One turn sends every row of this set to another row. A few are shown first. Where does it send the rows asked after them?
Suge: [ 13  13  32 -14  14  -1   2   8  26 -28  -6  13 -25  45  13]
Lida: [ -8   3  15 -47  10  25  -9   6   5 -13  24 -38   6  38  16]
kivuv: [-18   1  13  10  17 -14   1   0  15 -58   0  -8 -19   3  -3]
dokog: [-17   8  10  16   5 -24   0  -2  10 -53  -3 -12 -21  12  -4]
teno: [-15  10   9  19  11 -17   3  -5  11 -51   0 -13 -22   3 -13]
Gik: [-14  17   9  15   2 -15  -6  -2  11 -43  -1 -14 -19   7 -26]
Dazi: [ 15  25  30 -14   4  -5   0   1  13 -19  11  12 -25  45 -11]
belo: [ -7  26  14 -11  20 -11  -1 -14 -30 -14   9 -45 -24  -2  34]
Seru: [ 17  17  25   1  -1   8 -10  -5   4 -18  15  18 -10  37 -20]
Nuvuv: [ -2  13  15 -27  -5  30 -12   5 -17 -20   5 -21  -8  37  52]
teto: [ 24   9 -12 -27  14  20 -16  22   8  -4  35  -9 -21 -14  18]
viz: [-15 -12  -4 -19 -22   6   7 -28  11 -14   0 -31 -22 -15 -18]
temed: [-10  29  16 -32  15   0 -29  -6  23 -18  -3  -2  13 -20  28]
niku: [-15  26  21 -19   7   2 -32  -4  24 -14   3  -1  22 -14  25]
raza: [-21  -4   2 -26  -7  34 -13 -11 -24 -10   4 -26  -1  17  43]
Tuv: [-25  -5  -2   3   4  21 -22  -4 -26 -33  14 -28  -4  10  36]
fekun: [  8  47  26 -11  13  16  -5 -14  -7   9  13   5 -38  -2  17]
fifit: [  4 -10   4 -47 -15  13  19 -19   7  12   0   0 -32  27  11]
nen: [ 13  -2  18 -46 -20  15  13 -23  14   9  12  -4 -30  24  -3]
miku: [  7   4   5  -4  19  15 -42   7  19   9  17   8   0   2  17]
bis: [  9  27   0 -45  13   8  -8  11  13 -27  16 -18 -10 -30  29]
dip: [  5 -12   9 -48  -2  24  17 -13  17   9  -7   3 -28  25  13]
dak: [-25 -26 -10 -24   0   9  17 -20   4 -19  -1 -19 -23 -19  -4]
Vakun: [  4  13  21  -6  18   1 -20 -19 -14  18  -4 -33 -24  24  41]
Miz: [  3   0   5 -23 -31  19  12 -21   6 -25   3 -27 -11 -16 -18]
Tusi: [ 23   5 -11 -25  26  16 -26  14  12  -4  27  -4 -24 -14  22]
laf: [-20  -6   6 -12  20  15 -23   6   5 -30  24 -46   7  25   5]
deve: [-10  19  15  10 -11   1  -7 -10   5 -39  -8  -8   4   2 -28]
Vit: [  2   6   6 -12  27   8 -45  -4  22   4   8  10   0  -3  21]
peluv: [-24 -10   6 -35   9  24 -15  -5   3 -14  21 -48  11  20  10]
tob: [ 14  23  32 -10   9  -4   7   1  19 -25   1  12 -27  47   5]
sune: [ -5  31  18   9   1  14 -14 -25   5  -3   1 -23 -35 -32  16]
pef: [ 10  13  28 -20   1 -12   3  10  20 -34 -16   7 -26  37  34]
ruf: [  8  -5  13 -44 -11  19  19 -23  14  12   0   1 -29  27   8]
bizi: [  3  12   2 -11  20   3  -8 -14 -30  11   6 -44 -33   5  32]
Muz: [ -4  11  13   1   7  18 -21  13 -18 -42  17 -23 -11  31  43]
nuno: [  2  30  25 -16  -2  19  -3 -32  -1  11  17  -9 -39 -22  23]
ronap: [ -3 -12   4 -43  -6   9   7 -10   9  11 -23   7 -21  27  28]
Kuza: [ -4  30  34  -6  18 -14 -15 -20 -16  -9   1 -36 -16  16  42]
doga: [  2  30   6 -43   1   9  -4  10  10 -27  20 -19   1 -32  24]
gosi: [ 11  19  26 -13   2  -7   3   5  16 -20  -3  12 -28  54  11]
fam: [ -5   8  15 -24  23  16 -16  17   6 -30  28 -37   2  43  10]
nibub: [ 29  -1  14 -31 -22  25  10 -16   6  -3  24   0 -25  19  -9]
Varik: [  1  50  21  14  15   9 -16  -7   0  -5  -2  -8 -35 -10  11]
matu: [-10  -6   5   4  11 -25   4   6   3 -58   7  -8 -29   1  18]
Fuvu: [-23 -32 -20 -18   3  -2   7 -14  -8 -11  -2  -7 -28 -11  11]
Faroz: [-25 -21 -12 -18 -13  -2  15 -26   2 -21   1 -25 -25 -13  -3]
ket: [-20 -18  -9 -16  -8   7  15 -29   6 -14  -2 -23 -24 -16  -9]

sune goes to nuno
Tuv goes to raza
Now these:
peluv goes to Lida
teno goes to ket
nibub goes to Seru
teto goes to miku
Faroz goes to fifit
Tusi goes to Vit
belo goes to bizi
kivuv goes to dak
pef goes to matu
viz goes to nen

One turn sends every row of this set to another row. A few are shown first. Where does it send the rows asked after them?
Ligo: [ 10   0  18   0   4  30  13  35 -16 -37 -13  -1 -11 -29]
simi: [ 12   8  18   7   9  26  12  65 -13 -31  -8 -12 -25 -30]
bulid: [  7  -4   8 -11   4  65  24  45 -22  54   6 -11  -1 -13]
kadop: [ 19  15  15  -2   4  10  58  48 -14  63  -7  -4 -30 -26]
Febis: [ 14   8  18   5   8  25  10  62 -12 -31  -8 -15 -25 -31]
vefe: [ -8  13   8  -6  14  18  47   0 -25  41   5 -22 -10 -10]
vadi: [ 16   9  16   1   9  25  12  61 -12 -33  -6 -16 -21 -28]
Sem: [ -7  -6  15   5   6  56  31  59 -26  56  -5   8  -3 -16]
Moli: [-20  17  20  27  13  20  49   8 -20  44 -18  -5 -30 -28]
turi: [ 30  20  13  -6   1  21  50  34  -6  60  -6 -18 -36 -30]
tavu: [  8  -1  17   1   7  26  13  37 -18 -37 -12   3  -8 -25]
tad: [  8   4  15   2   1  76  18  34 -12  55  -4 -17 -18 -27]
donem: [ 27  16  12 -13   3  14  54  40 -14  61   0 -14 -26 -23]
pakof: [ 21  20  17   4   2  16  54  42  -7  63 -12 -10 -39 -34]
momi: [  7   1  20   5   3  31  13  37 -16 -37 -17   1 -15 -31]
pemiv: [  4   1  20   7   5  27  14  40 -18 -38 -17   7 -10 -29]
Tamu: [ -8  21  15  11  11  31  41 -10 -15  42  -8 -25 -28 -26]
bolap: [-22  10  13  11  16   9  55  18 -31  44  -6  -2 -10 -11]
zili: [ 13   6  17   2  10  22  12  65 -15 -32  -6 -12 -22 -27]
rolod: [ -4   1  21  19   1  68  26  51 -15  56 -15   2 -19 -31]

momi goes to Ligo
kadop goes to pakof
Sem goes to rolod
Now these:
Tamu goes to vefe
vadi goes to zili

